(in the rows, 128 means zero)
One turn moves each row of this set onto another row. After a few examples, where does it send each row asked below?
Nin: [102 131 138 120 113 130 119  88 133 128 132 148]
dis: [111 139 104  90 133 167 140 161 149 144 159 128]
tor: [127 114  90 122 154 159 133 162 132 140 149 131]
Non: [101 134 139  90 117 114 146 125 107 137 131 126]
divuf: [107 113 106 108 136 137 164 128 138 171 165 140]
zol: [101 132 130 123 122 113 113  95 130 127 131 150]
nunab: [141 153 113 104 123 137 121 128 130  99 130 144]
Kerez: [107 133 135  70 124 129 137 135 126 140 117 137]
gefi: [128 158 113 105 126 125 128 125 119  94 137 139]
puroz: [117 161  94 127 172 150 122 135 146 131 137 160]
rigu: [110 114 154  98 138 157 138 106 111 152 140 132]
Pada: [ 83 154 120 115 138 140 118  93 115 132 117 113]
Fumi: [102 165 133 137 139 172 145 144 143 123 129 130]
lunum: [ 95 131  95 147 125 138 148 110 150 168 134 121]
zup: [109 141  95  72 140 140 151 114 142 168 140 147]
toned: [ 98 157 108 155 144 160 148 128 112 138 134 107]
Tafo: [120 132 104  92 143 151 166 144 147 155 171 130]
maz: [ 89 127  93 133 132 128 140 103 138 165 131 109]
ton: [126 146 145  89 132 148 132 150 118 136 115 143]
puli: [128 143 106  98 113 160 142 155 135 109 139 143]
gined: [126 133  81 133 143 143 141 149 157 146 124 152]
dano: [113 128  88 127 156 147 140  73 124 150 136 136]
nid: [117 126 102 128 161 134 138 119 115  95 156 148]
tapok: [127 147 132 106 133 172 127 146 138 124 109 148]
mog: [ 92 143 134 121 135 159 103 102 131 130 124 109]
numub: [103 144 114 120 172 170 146 126  91 124 127 137]
Pep: [110 112 151  90 144 161 123 122 122 150 129 126]
lova: [ 87 147 119 137 135 160  96 121 130 120 138 131]
gop: [100 155 112 159 133 166 143 134 126 144 144 115]
Redu: [112 133 124 124 115 132 102  95 140 122 133 148]
fugu: [101 150 116 143 146 165 110 132 156 126 154 145]
lup: [117 134  94  74 137 143 150  96 128 162 137 136]
bagu: [114 156  76 101 161 142 151 115 121 127 145 165]
vot: [111 157  78 103 155 143 149 129 134 135 132 175]
surav: [123 138 101 135 138 121 164 140 118 118 143 110]
Vubi: [118 129  72 142 144 149 146 113 154 138 124 148]
Pid: [ 90 133 106 139 134 124 142  97 147 166 132 123]
Dom: [122 108 111 103 138 126 165 109 116 155 164 139]
fedi: [111 132  91  79 142 133 142 102 135 175 136 135]
Lofo: [122 136  87 139 138 146 130  84 143 148 132 154]
tivol: [111 107 141  87 130 158 131 108 112 157 133 126]
vufeg: [107 110 123 107 166 163 146 153 127 134 149 115]
riti: [113 109 125 115 164 154 158 147 111 130 147 116]
Vese: [111 180  96 100 140 143 153 132 102 128 142 124]

Fumi -> puli
divuf -> Lofo
lova -> ton
And these:
gefi -> riti
lunum -> Redu
gined -> fugu
dano -> Pada
surav -> nid
lup -> maz
fedi -> Pid
vufeg -> vot

One turn moves each row of this set onto another row. After a few examples, where does it send each row asked below?
mebif: [112 112 140 117 121 139 119 114 117 127 131 147 114 121 130 164 135 164
 153  98 134 111 143 125 139]
Miza: [ 89 113 140 119 152 105 141 134 132 117 123 140 126 110 142 160 120 143
 136 105 111 130 135 131 150]
zet: [147 137 123 136  87 118 133 143 133 136 132 108 121 129 116  97 123  99
 109 158 127 132  94 145 113]
Fep: [122 115 132 120 146 131 129 102 103 137 131 126 125 129 108 156 120 149
 162 102 158 148 101 125 151]
mana: [121 111 129 132 153 105 134  97 113 132 117 148 118 137 116 139 141 145
 180 110 132 152 105 143 126]
migi: [141 139  98 146 111 150 129 117 145 127 153 120 139 130 117 123 145 111
 112 146 104 111 148 110  92]
sugo: [138 129  93 151 121 126 105 111 149 126 124 131 123 132 105 124 123 128
  98 168 113 122 157 125 116]
katob: [ 93 106 129 110 120 122 136 133 125 117 136 138 128 110 150 172 128 142
 141  94 109 122 117 137 131]
Nub: [106 132 158 107 141 119 132 111 116 113 127 143 107 108 128 152 161 149
 137 101 123 116 135 128 140]
fovep: [150 145 112 142 107 138 146 125 151 126 150 125 134 141 134 118 132  98
 104 168 114 114 140 125 108]
nukem: [103 131 141  94 140 125 131 125 115 130 127 161 121 117 142 161 130 143
 138 118 119 111 141 116 159]
danu: [109 117 146  90 133 124 123 112 127 129 117 143 119 112 122 167 150 156
 128 101 138 116 131 130 136]
doki: [138 146 113 144 128 134 111 103 152 121 117 131 128 122 112 122 119 128
  84 180 109 124 130 130 119]
gup: [140 155 123 140  95 114  93 130 137 137 136 112 126 119 117 110 122 109
 111 150 124 139  78 129 109]
Todum: [144 149 116 136 112 158 136 126 162 138 140 128 135 143 138 125 135 105
 106 167 105 107 130 118 115]
repa: [144 150 119 135 112 163 128 108 147 126 143 123 144 122 124 124 141 116
 100 159  99 114 119 120  91]
niven: [151 122 134 134 119 119 126 137 136 148 123 116 143 146 115  90 103 114
 109 160 121 152 110 136 101]
mir: [124 120 133 110 148 126 145 107  91 137 131 134 128 140 118 141 136 137
 182 132 127 141  91 112 151]
bov: [137 132 109 128 111 142 134 130 150 137 143 126 148 134 126 118 124 112
  89 154 119 107 137 111  89]
Teka: [108 113 132 104 141 124 134 110 134 136 119 164 128 118 132 163 142 148
 144  91 128 123 138 143 119]
vetap: [132 134 114 153 110 117 120 122 135 114 131 135 115 132 124 107 118 119
  87 173 108 114 142 129 108]
zuzu: [143 142 138 132 123 129 130 144 153 155 111 112 131 140 114  93 116 105
 113 164 121 141  95 133 132]
rure: [147 137 137 129 133 124 126 144 142 156 125 105 145 126 103  92 113 104
 111 131 120 163 118 133 112]
vib: [140 148 117 144 108 114 128 130 120 131 151 108 131 129 117 100 113  92
 102 148 131 140  89 123 105]
zoto: [141 150 123 136  95 135 125 138 137 143 132 107 121 131 120 103 126  95
 113 153 123 131  73 134 124]
Mizev: [116 121 113 120 153 111 140  96 117 140 133 139 132 129 113 155 143 132
 171  98 151 142  92 126 124]
Kevad: [ 99 134 129 123 147 109 135 104 121 116 129 162 108 107 132 158 145 137
 139  93 128 121 133 138 134]
munu: [147 139 130 130 116 115 143 147 150 148 124 108 137 132 111  93 117  97
 105 161 134 138 109 133 121]
dena: [112  96 124 133 153 121 156 114 117 124 134 122 140 138 128 150 134 143
 182 121 110 145 103 122 129]
sugus: [104  98 101 133 147 106 138 105 115 119 130 122 130 131 119 165 121 143
 164 127 131 143  91 125 144]
gulin: [149 134 102 141 104 126 127 120 153 129 132 130 127 142 126 125 116 110
  91 180 124 119 139 137 119]
mavo: [128 130 134 116 160 112 127  90 114 131 141 126 128 141 117 162 145 137
 166 117 151 151 102 113 143]
ledaz: [104 129 141 125 146 128 129 114 120 123 135 145 114 115 127 159 135 153
 148  99 140 112 149 110 152]
ker: [106 127 139  93 121 131 126 122 108 127 132 161 116 118 146 163 135 144
 142 114 114 108 134 123 151]
tazu: [146 150 148 134 130 120 111 140 157 152 123 112 148 132 116  93 122 114
 120 155 115 147 106 119 107]
safu: [126 118 150 132 146 135 138 104  96 129 135 127 118 132 116 141 130 148
 177 103 137 149 109 128 145]
lofi: [142 142 119 140  97 118 108 133 119 135 139 105 120 116 106 103 116 100
 108 127 121 155  92 146 112]
lalol: [138 146 105 146 109 137 114 118 156 127 125 135 114 140 130 128 121 112
  94 180 112 112 128 131 134]
ruku: [137 113 141 118 141 118 118  91 107 128 133 132 120 149 123 157 147 150
 177 121 135 154 104 132 132]
poza: [122 115 123 106 143 121 134 104  93 138 124 135 126 139 113 149 127 141
 173 136 136 142  86 118 157]

rure -> migi
Teka -> Mizev
Nub -> ruku
And these:
katob -> sugus
zoto -> lalol
vib -> vetap
poza -> nukem
Fep -> ledaz
munu -> fovep
gup -> doki

One turn moves each row of this set onto another row. After a few examples, where does it send each row asked below?
mor: [124 132 113 156 122 162 108 132 128  78 150  64 105 136 152 133  67]
fetum: [107 141 110 129 170 144 149 151 109 131 111  82 120 140 188 134  98]
Peku: [117 110  95 153 171 175  99 138 131 127 132  84  87 147 155 124  91]
modeb: [152 167 136 141 145 149 116 126 113 116 111  91 113  82 168 118 109]
nal: [142 130 143 147 148 149 120  96  99 100 162  74 106 111 144 113 104]
gika: [132 110 143 151 118 146 117 125 114  96 111  82 139 143 156 127  73]
guzu: [104 128 112 162 124 159 108 143 122  94 161  79 107 123 160 126  65]
val: [109 136  94 119 139 135  92 137 141 140 119  87 119 135 176 165  76]
geki: [125 179 133 112 124 170 131 107 126 146 116  84 115 147 163 127 104]
vurip: [ 98 132 102 131 131 140  90  90 134 117 156  50 107 133 146 146  83]
Lif: [118 118 108 138 150 163 130 104 112 145  88  93 118 115 143 135 128]
Duv: [119 111  94 108 157 161 128 108 130 129 150 117 126 134 168 134  80]
sepef: [124 114 101 137 162 159 135 101 148 127 110  52 111 128 191 139  75]
Zumo: [122 170 136 116 150 135  97  87 123 122 142  52 109 120 175 120  77]
zal: [137 153 135 172 146 143 129  94 129  94 145  92 120 148 159 159  79]
Vam: [137 124 142 162 139 152 109 126 116 150 138 105 125 158 172 119 109]
Ziso: [113 148 107 143 149 170 123 111 121 122 120  82 118 126 162 114 159]
Bog: [115 112 113 150 126 160 122  81 121 109 108  92  86 147 149 131 106]
seg: [111 109  98 162 138 139  89 135 118 131 145  81 111 156 165 152  96]
difiz: [124 164 138 152 149 123 128 154 119 119 125  72 122 124 165 103  78]
Vip: [128 154 114 155 124 147 139 132 114 145  97 106 139 116 159 150 107]
dod: [ 83 133 144 152 132 137 122 103 103 105 136  98  99 117 184 129  84]
Nogib: [140 146 132 144 131 144 114 105 118  96 132  86 138 129 140  82  93]
notil: [140 139 148 160 162 135 132 139 100 118 155  67  97 116 165 132  95]
fev: [109 135  94 126 169 172  98 109 143 116 146  65  86 128 139 124  76]
Pul: [116 186  97 135 173 153 121 121 127 122 137  74 120 119 165 136 135]
kupos: [124 139 100 134 157 170 134  70 130 109 134  77 151 122 150 108  99]
bamek: [106 123  97 112 156 178 100 124 130 129 126  82 126 121 165 167 122]
kela: [109 129  94 134 163 180  99 113 144 132 127  64 132 111 166 165 116]
sop: [132 168 105 157 151 166  97 102 110 141 117  94 136 122 199 111  98]
fef: [110 148 132 142 137 132 115 125 123 109 144  78 146 107 159 131  44]
pip: [126 171 103 128 126 144 118  86 109 114  98  84 137  93 160 136  95]
pitu: [127 165  90 128 182 145 121 106 119 138 111  84 126  98 148 154  97]
moti: [116 112  95 139 120 160  87  88 153 134 118  78 135 127 157 140  90]
vul: [155 164 144 142 135 158 129 124 126 125 119  99 117  93 147 121 115]
Patu: [108 164  91 158 170 133 118 113 127 131 148  98  98 117 168 155  67]

seg -> Lif
Pul -> notil
sepef -> sop
And these:
bamek -> vul
val -> Vip
fetum -> Vam

One turn moves each row of this set onto another row. After a few examples, where does it send each row asked below?
los: [130 104  94 136 154 147 144 108 104 112 136 119 122 110 163  95 175 194]
Bazuf: [129 163  93 123 151 136 115 105 122 127 114 123 120 136 110 112 219 175]
Zeve: [133 140 152  77 117 140  93 116 115 116 118 132 113 137 124 113 141 190]
todef: [144 130 131 136 155 130 115 156 121 135  88 122 135 137 117 115 190 197]
toge: [112 159  99 112 143 128 121 104 147 139 129 101 109 135 106 122 202 178]
Moli: [115 101 116 136 160 151 120 104 121 104 129 117 125 112 176 109 162 197]
Lador: [119 156  98 122 147 146  98 107 122 135  97 115 130 150 132 133 210 162]
fira: [131 112 128 132 169 134 120 131 139 130 121 120 118 134  84 120 138 181]
Fefa: [117 138 118 128 138 127 118 169 141 114 126 117 142 125 114 137 169 184]
ribil: [143 128 112 104 107 130 126 152  88 131 117 120 144 117 149 134 161 176]
Fazum: [118 134 126 125 151 156 140  67 122 130 134 132 100 110 151  97 161 182]
refet: [123 119  90 126 131 143 127  65 113 119 130 147 121 116 154 120 170 184]
Sogo: [125 121  97 121 132 150 149  68 114 150 127 123 105 123 154 113 164 176]
bogup: [138 119 151  93 122 122 122 137 111 151 110 102 114 113 138 113 160 203]
vili: [125 122 134  97 116 127  95 147 109 104 129 131 135 102 146 127 164 193]
Riv: [119  93  95 131 143 153 128 111 107 122 123 109 124 121 180 113 172 182]
Tef: [ 97 118 121 115 136 159 113  73 131 128 133 126 102 116 166 116 162 173]
dukul: [152 159 148  87 123 145 129 122  99 128 120 129 115 136 118  99 138 180]
mak: [135 136 120 137 144 130 122 163 128 133  99 115 150 141 124 142 169 184]
kasup: [117  94 103 126 148 138 142 102 127 124 138 100 111 113 161 107 162 201]
vope: [103 134 128 118 129 166 130  83 109 105 144 132 114 145 112 102 185 151]
Farug: [ 99 125 117 118 120 149 126  72 123 104 143 130 129 152 110 131 170 163]
bakib: [161 135 134 113 130 116 136 135  95 127 116 129 138 107 129 113 162 208]
defez: [140 115  97 132 154 142 137 146 115 132 129 123 120 135  84 113 153 158]
Resi: [123 108 137 129 166 158 102 143 126 139 105 114 116 146 110 120 146 157]
kes: [112 130 102 126 134 169 124  82 107 118 132 141 118 118 170 116 167 156]
nok: [137 145 131  79 105 155 102 133  92 120 114 132 122 145 135 115 148 161]
Nerib: [152 148 121  86 110 135 109 119  94 103 121 151 129 135 116 111 152 186]
babo: [126 121 129 117 142 132 109 166 129 139 103 112 113 130 113 103 202 191]
kome: [117 135 122 129 129 159 143  72 107 124 124 125 135 164 119 131 164 154]
bika: [109 180 120 123 159 147 123 112 144 131 126 101 120 136 120 128 182 161]
dotid: [105 115 134 112 126 161 121  71 112 130 122 119 105 158 115 105 190 162]
vave: [130 108 122 132 166 158  89 145 111 111 110 141 121 136 105 107 168 158]
zogum: [130 141 159 100 131 146 117 155 101 123 124 117 118 101 150 101 163 177]
vevel: [148 136 120  77 100 130 121 117 103 137 115 123 119 145 115 119 144 187]
leked: [109 167 121 127 161 142  94 102 144 117 110 118 134 141 129 141 189 174]
Dodaf: [127  91  90 121 142 140  98 143 116 123 119 131 118 139  92 119 170 163]
zis: [115 138 122 120 139 138 120 178 133 121 129 113 118 120 112 109 189 174]
Mupe: [117 111 118 134 158 159 146 112 118 123 136 100 117 113 175 103 155 182]
zupi: [122 128 140 129 141 153 129  60 110 117 116 133 124 158 111 112 177 177]

nok -> Nerib
bika -> leked
And these:
Farug -> kome
mak -> todef
kes -> refet
zogum -> vili
Mupe -> Moli
fira -> Resi

